(in the rows, 128 means zero)
Each path is a new rotation, seen through one point. The rows after it are directions, each followed by how far the rotation turns it, in degrees a step (0 if it stays put).
Each turn is a multiple of 5 degrees from 10 to 175, or 0.
Each row of a path follows its step; steps can be skipped.

step 0: [138 139 111 131 127 117 116 111 119 133 120 127 136 126 131 122 122 133
 115 136 137 130 135 120 133 131 125 122 119 144 123 125 126 129 131 123
 124 118 137 131 130 128 126 114 121 130 122 126 131 112 123 127 136 141
 124 121 136 131 124 126 112 114]
step 1: [121 133 133 133 118 116 130 131 117 120 130 122 131 122 137 131 130 134
 129 134 127 133 136 128 129 121 136 127 123 124 118 114 136 129 122 119
 124 126 134 127 131 134 120 109 120 117 128 147 127 107 125 127 120 134
 121 124 139 130 120 108 124 118]
step 2: [125 140 120 129 118 130 143 130 116 136 121 128 126 131 133 125 133 131
 114 142 113 137 129 122 138 130 135 123 135 125 127 120 137 124 125 121
 117 117 133 133 135 134 134 127 111 118 132 124 121 110 126 121 136 121
 125 113 133 138 129 133 131 119]
step 5: [127 124 144 130 124 124 128 132 124 119 136 121 130 133 135 120 136 133
 129 133 122 117 138 128 128 114 140 130 135 129 117 114 129 135 125 118
 122 102 127 135 137 132 119 120 129 124 130 137 135 116 135 127 135 129
 136 116 128 138 133 127 119 115]
step 6: [128 144 128 132 118 132 130 131 131 123 137 136 131 130 136 132 137 144
 118 133 111 135 135 141 136 136 139 120 135 128 127 123 124 120 115 127
 125 108 137 137 137 137 140 127 135 124 125 137 120 131 129 123 136 126
 118 113 125 134 133 131 120 128]
step 8: [134 136 131 139 112 120 121 128 135 127 143 123 133 114 127 114 126 134
 115 138 125 126 129 142 119 129 128 116 138 142 121 128 128 132 125 125
 129 118 117 138 114 128 125 123 128 118 127 117 130 127 138 130 129 123
 123 120 122 124 138 122 114 118]
step 9: [135 132 143 133 122 110 121 122 131 118 135 133 133 132 131 133 129 136
 124 139 140 130 137 131 121 126 118 119 128 129 114 119 121 131 136 115
 129 110 143 127 133 138 137 122 128 124 125 123 131 127 127 130 133 129
 130 126 125 143 131 135 111 110]
step 10: [126 148 131 122 120 119 131 132 126 111 136 127 124 119 130 143 135 149
 120 145 125 127 138 137 133 131 131 120 131 130 123 131 126 126 138 125
 133 130 125 127 134 138 128 118 125 122 129 138 117 123 137 123 133 125
 106 130 125 130 124 125 118 122]
step 11: [130 138 133 126 106 133 137 128 136 126 135 134 135 129 131 129 123 125
 116 132 126 131 119 128 132 120 118 119 131 128 117 127 131 127 128 122
 128 136 133 129 125 134 126 118 110 130 123 121 111 114 131 122 125 113
 118 128 115 141 136 134 124 107]
[129 128 130 126 128 127 125 126 128 131 127 131 127 129 129 127 129 127
 125 129 128 131 124 127 132 129 128 123 129 129 130 132 130 130 128 127
 124 128 129 130 129 128 131 127 128 132 127 126 131 125 128 133 132 127
 125 127 128 128 128 131 129 129] => 170
[128 131 131 129 129 129 133 132 125 130 126 130 130 129 129 128 128 123
 126 131 126 124 126 123 131 127 128 131 129 126 126 131 128 127 128 128
 127 130 127 130 130 129 128 126 128 128 128 130 131 127 125 125 126 132
 128 126 128 125 131 129 128 130] => 35
[126 127 129 127 130 130 128 132 128 127 127 124 126 129 129 131 125 126
 125 129 125 129 127 130 126 127 125 129 128 131 130 125 126 130 127 129
 130 131 131 132 130 126 129 125 125 128 129 130 125 130 126 127 131 124
 126 125 128 130 128 129 130 131] => 85
[129 125 128 130 130 126 126 130 128 130 128 127 129 129 128 126 126 129
 129 132 130 126 133 127 125 128 124 130 130 133 129 132 122 129 128 127
 127 125 127 128 126 128 129 127 129 127 127 126 132 127 127 130 127 128
 127 131 129 130 128 127 127 130] => 80

step 0: [132 113 117 134 128 124 128 137 120 121 134 129 135 130 132 121 128 116
 127 123 120 134 134 133 128 135 123 134 131 121 112 127 140 120 123 117
 138 130 126 139 137 120 141 124 116 125 126 125 136 122 106 134 135 124
 130 126 117 125 133 111 137 112]
step 1: [135 118 121 116 122 141 126 119 119 140 135 127 122 133 127 128 139 125
 131 113 130 128 131 126 121 134 141 140 120 139 124 126 134 138 140 115
 123 128 128 126 129 122 141 126 141 107 132 120 126 128 144 125 130 131
 136 123 131 123 124 117 132 133]
step 2: [131 128 136 131 140 135 141 127 128 128 119 127 134 117 118 125 136 116
 121 127 126 124 124 133 127 141 128 125 122 127 101 129 137 118 137 111
 120 128 116 129 136 119 131 129 112 127 125 130 131 115 116 137 125 137
 129 135 134 133 141 120 125 126]
step 3: [134 116 132 121 138 142 124 127 121 131 136 146 127 128 135 116 134 126
 116 116 135 125 135 117 132 128 136 119 122 124 136 127 123 146 144 117
 129 128 129 132 107 116 136 138 124 122 127 123 136 138 132 132 120 140
 133 125 121 125 126 127 129 136]
step 5: [128 130 127 137 134 134 129 127 126 124 129 136 125 134 130 115 138 129
 123 114 119 129 150 125 137 112 132 140 131 129 125 151 127 129 134 121
 138 130 132 140 122 117 138 125 129 118 126 124 144 137 126 131 138 128
 128 113 122 134 130 133 120 129]
step 6: [130 129 122 123 137 135 126 128 123 139 118 115 145 129 127 114 138 130
 123 110 127 139 123 142 132 129 133 147 121 144 129 116 122 125 131 127
 119 132 137 136 138 127 131 125 126 127 119 138 123 133 125 131 123 123
 145 133 136 124 140 126 133 122]
step 9: [117 130 139 123 128 131 122 137 122 133 122 135 121 118 129 149 137 127
 114 117 127 119 132 142 127 122 118 127 130 128 114 127 126 130 119 130
 131 120 132 146 121 121 140 129 111 124 126 118 128 120 124 120 122 138
 130 119 121 131 141 130 117 131]
step 10: [135 124 134 113 127 135 116 136 124 136 130 134 128 137 124 115 122 131
 119 120 136 129 144 127 142 127 124 119 121 122 126 114 111 122 134 122
 136 133 136 128 139 123 122 122 132 106 125 130 132 128 124 137 140 117
 137 125 124 133 131 132 114 126]
step 11: [134 128 116 116 116 118 121 148 123 132 127 124 133 121 135 132 135 128
 125 117 113 129 136 133 134 129 116 139 144 132 126 122 131 136 127 121
 128 122 124 140 131 123 143 120 113 128 124 123 134 120 119 126 137 133
 130 132 128 122 142 121 135 117]
[136 126 126 126 125 128 132 129 125 126 127 128 128 128 127 130 128 127
 128 131 128 123 126 127 129 129 126 124 128 130 127 128 127 127 133 124
 128 128 129 127 127 127 131 128 127 125 131 128 129 130 127 128 129 130
 128 129 130 129 128 128 131 127] => 35
[130 131 129 130 125 130 127 130 128 129 126 127 129 130 130 126 129 129
 129 128 127 129 126 133 128 130 128 125 129 131 125 125 126 128 128 129
 126 128 127 129 129 131 133 128 130 134 132 129 129 126 130 133 128 129
 127 130 128 125 130 128 127 128] => 160
[129 129 126 129 128 126 128 129 130 127 131 131 129 128 130 134 128 129
 128 126 125 127 128 126 131 126 128 131 129 127 130 129 128 130 126 127
 125 128 126 129 128 129 131 132 127 126 133 130 133 126 130 125 126 129
 129 128 129 126 131 127 126 132] => 175

step 1: [140 129 126 117 129 128 126 134 118 123 118 123 134 130 120 122 126 130
 129 129 129 135 131 132 126 130 119 123 145 132 131 111 124 122 136 142
 130 126 136 133 134 112 143 118 126 127 124 124 128 116 123 143 129 108
 134 126 133 146 129 123 132 117]
step 2: [127 143 140 132 120 114 136 125 117 127 119 115 131 125 119 132 113 120
 133 121 134 122 127 115 121 135 133 128 137 123 136 122 131 140 113 127
 124 124 127 133 125 135 129 136 122 119 141 128 141 122 137 127 128 141
 128 137 131 146 136 123 124 127]
step 4: [144 123 127 121 129 134 139 127 130 117 129 132 126 123 128 128 146 124
 121 126 127 128 143 134 116 128 117 131 120 126 133 124 129 124 152 118
 126 122 130 132 124 136 145 117 114 131 134 133 120 121 129 125 131 133
 141 122 137 126 140 131 137 136]
step 6: [125 120 126 124 125 136 120 108 126 132 134 136 138 143 131 117 130 119
 130 124 128 129 110 126 137 136 129 132 131 130 123 124 115 125 127 133
 135 122 130 117 124 136 120 149 121 130 137 122 137 139 131 146 135 138
 130 119 130 132 130 129 123 129]
step 7: [133 133 131 133 125 126 128 133 136 122 130 130 130 137 140 126 125 139
 113 124 133 121 123 130 135 130 135 141 120 134 133 131 129 136 155 140
 143 125 117 124 116 130 126 124 133 120 122 131 125 127 136 118 125 141
 135 121 130 134 118 145 126 124]
step 8: [149 136 137 138 125 134 131 136 132 134 113 136 124 119 127 133 133 131
 126 122 126 129 115 133 118 118 108 131 128 147 134 123 132 130 126 123
 126 139 123 125 127 119 123 124 149 138 127 124 139 127 125 131 128 123
 131 123 130 120 132 131 139 122]
step 9: [126 123 125 132 133 133 121 117 139 129 113 122 121 133 137 130 134 132
 135 116 128 137 122 120 123 120 134 128 143 136 129 137 136 130 121 121
 118 106 125 128 130 139 139 125 132 132 124 128 137 136 126 145 119 133
 128 139 135 133 129 115 118 123]
step 10: [123 129 127 138 126 124 132 137 129 114 129 118 118 135 145 132 123 121
 145 134 125 132 132 127 130 115 139 124 120 136 132 137 131 127 131 132
 133 117 142 127 130 128 123 144 127 131 133 129 119 133 141 129 128 122
 125 114 123 143 109 133 130 135]
step 11: [129 129 120 132 132 144 139 139 117 140 118 126 137 130 132 121 126 127
 139 138 127 138 131 145 121 130 118 124 130 132 129 132 139 142 138 132
 131 142 120 130 126 134 122 135 130 127 134 140 106 122 132 127 142 134
 125 135 130 124 134 131 135 126]
[127 126 129 128 131 124 127 129 128 127 128 128 131 131 128 123 127 130
 133 130 125 124 130 125 125 130 129 128 130 128 129 128 128 129 126 131
 129 131 130 130 127 128 130 131 127 129 129 127 128 131 128 131 129 128
 123 125 131 132 127 129 127 125] => 85
[129 128 127 132 130 126 126 129 131 125 128 126 129 129 126 129 126 124
 131 127 128 126 127 126 131 129 126 128 125 129 126 129 125 126 128 127
 128 129 131 127 129 122 128 126 129 125 127 129 128 127 127 129 128 125
 129 128 126 125 121 130 130 126] => 155
